Some points:
[ 0.58  0.62  0.03 -0.6   0.83 -1.43 -0.24 -0.35 -0.31  0.66  0.15 -0.6
  0.89  0.14  0.81  1.91  1.37  0.97 -0.28 -1.29 -1.94  0.46 -1.01 -0.07]
[ 0.79  0.52 -1.73 -0.29 -0.66 -0.34 -0.44 -0.72  0.62 -1.22 -0.84 -0.16
  0.03 -1.99 -1.05  3.77  2.23  1.31  1.37 -2.33 -0.05 -1.32 -2.05 -0.35]
[-1.27  0.9  -0.28 -0.79  1.2   1.8   0.17  0.08  1.36 -1.69  0.46 -1.04
  1.35  0.28 -2.36  1.98 -1.53 -0.3  -2.39  0.59  2.07 -0.15  0.85  0.21]
[-0.65  1.1  -0.3   0.09  1.28  0.23  0.69  0.68  0.02 -0.57  0.38 -0.13
  1.08 -0.28 -0.69  0.85 -0.39  0.74  0.35 -0.62 -0.16 -0.01  0.01 -0.7 ]
[ 0.69  0.18 -0.96  0.23 -2.22  0.95  0.25  0.64  0.92 -0.65  1.05 -1.29
  0.1  -0.91  2.01  0.19 -1.24 -0.33 -0.57  0.5  -1.38  1.   -0.33  0.95]
[ 0.03 -0.87 -0.18  1.11  0.93 -2.15 -0.15 -0.1  -0.71 -0.11 -0.68  0.06
  0.73 -0.51 -1.94  0.82 -0.7  -0.71  0.02 -0.27 -0.33  1.86 -0.07 -0.08]
[ 0.96 -0.8  -0.56  0.21  1.52 -1.8  -0.39  0.36 -1.03  0.04 -0.59 -0.36
  1.2  -0.08 -0.68 -0.49  1.24  0.87 -1.55 -0.74 -2.2   0.95 -1.47  0.19]
[-0.49 -0.38  0.63  0.21 -2.09  0.84  1.61 -0.56 -0.93 -0.02  0.89 -1.45
 -0.72  0.74  0.25  0.27 -1.35 -0.33 -0.2  -0.4  -1.17 -0.41 -1.04  1.52]
[ 0.41  0.54  2.5   0.76  0.52 -2.12 -0.02 -0.59  0.18  1.45  0.6   0.42
 -0.88 -0.18 -0.29  1.91 -1.24  0.72  1.73  1.49  1.14  0.04 -0.75  1.32]
[ 0.31 -0.23  0.26 -0.49  0.11 -0.03 -1.22  0.49 -0.65 -0.35 -1.16 -0.07
  0.22  0.12 -0.37  0.47 -2.56 -1.44 -2.03  0.45  1.25  0.72  1.   -1.16]
[ 0.77  1.15  2.06  1.04  1.04 -2.95 -1.14  0.18 -0.15  1.14  1.26  0.65
 -1.54 -0.83 -0.45  0.96 -1.15  0.25  1.96  0.9   1.   -0.37 -0.49  2.91]
[ 0.28 -0.09 -0.91  1.82 -0.68 -0.6  -1.6  -0.71 -0.67 -0.17  0.23 -0.07
  1.14  1.   -0.44 -2.55  2.48 -0.43 -0.34  0.97  1.08 -0.25 -0.16 -0.67]
[ 0.21 -0.19  2.26  0.75  0.41 -2.03 -0.23 -0.58 -0.34  1.38 -0.44  0.32
 -0.44 -0.52 -0.52  0.57 -1.37  0.09  1.07  1.24  0.76 -0.01 -0.59  0.43]
[ 0.59 -0.22 -0.53 -1.19 -0.71  0.59  1.12  1.35  0.91  1.23 -0.64  0.64
  0.98 -0.9   0.08 -0.88  0.64 -0.36  0.88  1.01 -0.05  1.42 -0.07  0.64]
[-1.31  0.16  0.41  0.43 -1.31  0.19  1.95 -0.79 -0.2   0.61  1.63 -0.98
 -0.9   1.46 -1.28  0.29 -0.34 -0.38  0.44  0.59 -0.28 -1.05 -1.18  0.6 ]
[-2.49 -0.12 -1.05 -0.63 -1.11  1.24 -1.32  0.2   0.92 -2.43 -2.38  1.12
 -1.09  1.3   1.62  0.26 -1.29  2.15  0.2   2.3  -1.15  1.15 -0.3   1.02]
[ 0.12 -1.05  0.38  0.36 -0.77  0.36 -0.28  0.28  0.08 -1.46  1.1   0.2
 -0.95  0.62 -0.43 -1.66 -0.34 -0.84 -0.68 -0.46 -0.51 -1.02 -1.28  1.64]
[-0.38 -0.87  1.41  0.87 -0.52  3.71  0.51 -0.6  -0.33  0.87  1.43  2.54
 -0.81 -1.82 -0.49  2.67  2.04 -0.33 -1.65  1.56 -0.41 -0.7   0.64 -0.07]
[-0.21  2.   -1.6  -2.22  1.03  1.68 -0.22  1.75 -0.56  0.88 -0.43  0.62
 -0.44  0.45 -1.39 -0.7   1.81 -1.04  2.07 -0.11 -0.16  0.2   0.52  0.14]
[-0.04  0.31 -1.07 -0.67  1.48  1.89  1.77  1.35  0.72  1.19  0.    0.5
 -0.88  0.16 -0.77 -0.98  1.23  0.01  0.83 -0.25  0.22  2.53 -0.84 -0.65]
[ 0.09 -0.42  1.44 -0.52 -1.68  0.11  1.29  0.11  0.08 -0.06 -0.51 -0.46
  0.59  0.81 -0.52  0.77 -1.33 -0.4  -0.39  0.    0.5  -0.52 -0.59  0.87]
[-1.13  0.01  0.44  1.04  0.74 -0.4  -1.19 -0.51 -0.36  0.19 -0.13  0.18
  1.39  0.67  0.76 -0.6   1.17 -0.1  -0.22  0.05 -0.41 -1.11  0.7  -0.96]
[-0.78  0.26 -0.79  0.29 -1.92  1.06  0.2   0.36  0.57  0.12  1.03 -1.57
 -0.05 -0.17  1.37 -0.18  0.14 -0.56 -0.72  1.13 -0.88 -0.18 -0.65  0.75]
[ 0.84 -0.82  0.01 -0.44  0.15 -0.59  0.37  1.16  0.15 -0.59  0.04 -0.51
 -0.14 -1.35  0.85 -0.27 -0.47  0.16 -0.19 -0.52 -0.99  1.35 -0.48 -0.64]
[ 1.65  1.64  0.71  0.19  0.48  0.45 -0.96 -0.39 -0.16 -2.98  0.96 -0.89
  0.07  1.76  0.54 -1.34  2.7   0.28 -0.53  1.61  2.    1.59 -0.26 -1.28]
[ 0.39  1.36 -0.51  0.53 -1.84  1.12  0.33  0.85  0.03 -1.32  0.55 -1.43
 -0.84 -1.3   0.01 -1.02 -1.08 -0.13  0.86  0.25 -1.42  0.22  0.4  -1.1 ]
[ 0.38 -1.02  1.45 -0.31  0.45 -0.74 -0.72  1.73 -0.8   1.87 -0.23 -0.67
 -0.91  0.44 -0.04  1.25 -0.62  0.61 -0.84  0.37  2.18 -0.98  0.35  0.05]
[-0.11 -1.33 -1.37 -2.6   2.32  0.76  0.7  -1.95  0.34  0.38 -1.38 -0.19
 -0.97  0.4   1.57 -0.26  0.74 -1.99  1.37  0.91 -0.31 -1.22  1.51 -0.7 ]
[-1.39  1.21 -0.13 -0.15 -0.4  -0.03 -1.68  2.51  1.45  0.85 -0.78 -1.12
 -1.05 -1.16  1.48 -0.54 -0.82 -1.63 -0.23  1.42 -2.83 -0.53  0.   -0.11]
[-0.99 -0.84  0.73 -0.14 -1.31 -0.02  0.93  0.51 -0.89 -0.69  0.85 -0.26
 -1.25  0.77 -0.29 -0.42 -1.55 -0.99 -0.45 -1.65 -0.13 -1.04 -1.54  1.42]
[-0.66  1.08 -0.03 -0.63  1.38 -0.16  0.36  0.66  0.26 -0.18  0.37  1.33
  1.04  0.08 -0.02  0.68  0.46  0.99  0.42 -1.17 -1.12  0.   -0.3  -0.4 ]
[ 0.51  0.35 -0.67  0.3  -0.34  3.45 -0.24 -0.19 -0.53  0.11 -1.43 -1.87
 -0.63 -0.14  0.68  2.42 -1.16 -0.88 -1.7  -0.3   0.82  1.22 -0.13  1.58]
[ 0.14 -3.13  0.17 -1.37  1.06 -0.75  0.72  0.14  0.71 -0.66  1.24 -0.1
 -0.52  1.37  0.67  0.18 -0.1  -0.06  1.7  -0.95  0.16  0.21  2.58 -1.2 ]
[ 0.42  0.98 -0.12  1.31  1.19  2.28  0.7  -0.32  0.41  1.18 -0.5   0.96
  0.64 -0.4   1.44 -1.06 -1.33  1.64  1.64 -0.65  1.31 -1.01 -0.2   0.24]
[ 0.35 -2.34  0.4   0.31  0.68 -1.12 -0.48 -0.76  1.12 -1.65  1.81 -0.92
 -1.46  1.08  0.46 -0.84  1.24 -1.14  1.27 -0.45  0.25  0.66  1.19 -1.69]
[ 0.33  1.2   1.21  0.07 -1.19  0.31 -2.17  0.72 -0.69 -0.84  0.69 -0.01
 -1.61  1.48  1.32 -1.85  3.29 -0.72 -1.53  0.12  1.04  0.48  0.35 -1.46]
[ 0.16  0.64 -0.8  -0.73  1.81 -2.21  1.24  0.24 -0.21 -0.17 -0.43  0.06
  0.8   0.64  0.68  1.27  1.07 -0.1  -0.54 -0.25 -2.28 -0.31 -0.75  0.05]
[-0.25 -2.2  -0.58  0.19  1.33 -0.24 -1.12 -2.08  0.08 -1.04 -1.26  0.22
  0.13 -1.7  -1.92  0.41 -0.28 -2.36 -1.12 -0.47  1.13  0.46 -1.44 -0.18]
[-0.84  0.7  -0.48 -1.71  0.3   1.66  1.06  1.42 -0.53  0.95 -0.37  1.29
  0.68 -0.57  0.26 -1.25  0.62 -0.53  1.31 -1.    1.42  0.98 -0.93 -0.99]
[-1.52  1.26 -0.87 -1.37  0.37  0.8   0.47  0.5  -0.22  0.81  0.12  0.74
  0.3  -0.82 -0.04 -1.02  0.66  1.06  0.69 -0.3   0.87  1.46  0.12 -0.17]
[-0.26 -2.26 -1.36 -0.99 -2.49  0.21 -1.31  0.91 -0.47  0.17  0.37 -0.1
  0.89 -0.69  0.67  1.03 -0.6   1.38  0.95  1.35 -0.36  0.91 -1.04 -1.33]
[-0.67  1.63 -1.3   1.61  0.23 -0.35  1.59  0.16  0.4   0.8  -1.15  1.43
  0.69  0.52  2.1  -1.32 -1.51  0.96 -0.01 -0.69  1.31 -2.24  0.98 -0.54]
[ 0.18  0.32 -0.49 -1.14 -0.33 -0.61 -1.32 -1.28  0.61  1.14 -0.03 -0.76
  0.41  0.61  0.58  2.48  0.49 -0.18 -0.76  0.04  0.18  0.72  0.71  0.14]
[ 0.44  0.34 -0.13 -0.53  1.06 -1.87 -0.27  0.07 -0.73 -0.43  0.47  0.02
  1.11  0.12 -0.29  0.82  0.81  1.13 -0.75 -0.63 -2.18  0.31 -1.11 -0.06]
[-1.66 -0.61 -0.29 -0.64 -0.43 -1.6   0.81  0.39  0.66 -1.43 -0.31 -1.24
 -0.2  -1.98  0.25 -0.94  1.5   0.18  0.19 -0.95  0.74 -0.98  1.66  2.07]
[ 1.06  0.07 -0.55  2.11  0.23  1.16 -0.94 -1.23 -0.63  0.03 -0.47  0.83
  1.73  0.03  0.84 -2.9   0.65  1.01 -0.59  0.    0.47 -0.85 -0.02  0.34]
[ 1.94  1.06  2.35  0.39 -2.32 -0.41  0.02 -1.77  3.13 -1.23 -1.83  0.29
  1.59  0.83 -0.69 -2.45  3.5  -0.72 -1.05  0.01  0.41  0.11  0.04 -0.96]
There is one direction along which these points spread out most. Take the direction at right angles to it along which they spread out most. Then take the direction at right angles to both along which they spread out most. Go by this last direction. For each point below, how far along it does it lie, from 0 to 99? The average is 50, and the first point in the table lies past the average. One standard deviation of the points above along it is 16.
[-0.27  0.31 -0.83  1.13  2.15 -0.24 -0.07 -0.88  1.93  0.85  0.51 -0.37
  1.38  0.    0.01 -0.49 -0.62  1.4   0.27  0.02 -1.04 -1.94 -0.71 -1.34] -> 62
[ 0.03  2.11 -1.14 -0.75 -0.46  2.18 -2.08 -1.51  0.24  1.59  0.6   1.83
  0.57  1.49 -1.   -2.57 -3.07  1.48  0.05 -1.75  0.03 -1.3   0.54 -0.81] -> 56
[ 0.19 -0.49  0.58 -0.41  0.19 -2.3   0.48  0.31 -0.36  0.44 -0.4  -0.31
 -1.2   0.52 -0.31  1.03 -1.12 -0.44 -0.46  0.1   0.43 -1.07  0.41  0.06] -> 40
[-1.45 -0.85  0.94 -1.05 -1.21  0.13  1.62 -1.32 -1.08  0.64  1.07 -0.59
 -0.9   0.36 -0.6  -0.6  -0.4   1.67 -1.25 -0.02  0.22 -0.13 -0.28  1.6 ] -> 36
[-1.21  0.5   0.42  0.19  0.56  1.07 -0.09 -1.38 -0.36  0.26  0.13 -0.47
  0.61 -0.61  1.68 -1.62 -0.12  0.01  1.23 -1.57  1.26  0.41  0.93 -0.77] -> 56
[-0.57 -0.32 -0.13  2.98  0.49  0.61 -0.23  0.99  0.8   0.52 -1.48  1.04
  1.31  1.4  -0.24  1.84  1.19 -0.05  0.74 -2.71 -0.57 -0.17  1.46  0.48] -> 61
[ 1.07  0.22 -1.21 -0.37 -0.77 -1.2  -0.24  0.27  0.63 -0.13  0.46 -0.2
  0.45 -0.96  0.23  0.25 -1.47 -0.06 -2.18  0.58 -0.51  0.46  1.15  1.06] -> 41
[ 1.27 -0.77 -0.56 -0.72 -0.07  0.83  0.22  0.53 -1.59 -1.35  0.43  0.05
  2.03 -0.14  0.39  1.02 -1.04 -1.65  0.14  0.74 -0.21 -0.9   0.19  0.27] -> 49
[ 0.26 -0.09  1.32  1.35  0.2  -0.27  0.01 -0.67 -0.8   0.5  -0.1   0.98
  0.    0.21 -0.68  1.24 -1.03  0.25  0.85  1.03  0.79 -0.26  0.17  0.96] -> 38
[ 0.8  -1.77  0.53 -0.11  0.12 -0.84 -0.96 -0.73  0.29 -1.76  1.43 -0.8
 -1.21  0.87  0.68 -1.07  1.69 -0.83  1.1  -0.15  0.35  0.68  1.22 -1.16] -> 36
[ 0.74 -1.24  2.13  0.55  0.44 -2.06 -0.53 -0.58 -0.58  1.42 -0.74  0.49
 -0.68 -0.68 -0.96 -0.36 -1.2   0.21  0.51  1.23  0.6   0.38 -0.73  0.57] -> 34
[ 0.4  -0.54  1.26 -0.02 -0.5   2.43  0.35  0.3  -0.68  0.56  0.43  0.64
 -1.95 -0.2  -0.61  1.02  0.05  0.04 -1.07  0.13 -0.21 -0.93 -0.06  0.43] -> 41
[ 0.91 -0.58  0.41  1.76  0.23  0.03 -0.03  0.11 -1.57  0.12 -1.45 -1.32
  0.28 -0.88 -2.39 -1.06 -0.13  1.23  0.23 -0.04 -1.78 -0.69  2.36 -1.21] -> 49
[ 0.33  1.67 -2.9  -0.57 -1.15 -2.68  2.32  0.28 -0.49  0.23 -0.61  2.86
 -2.21 -0.93 -0.52 -1.33 -0.47 -0.81 -0.15  0.01  1.04  0.73  0.82 -1.7 ] -> 65
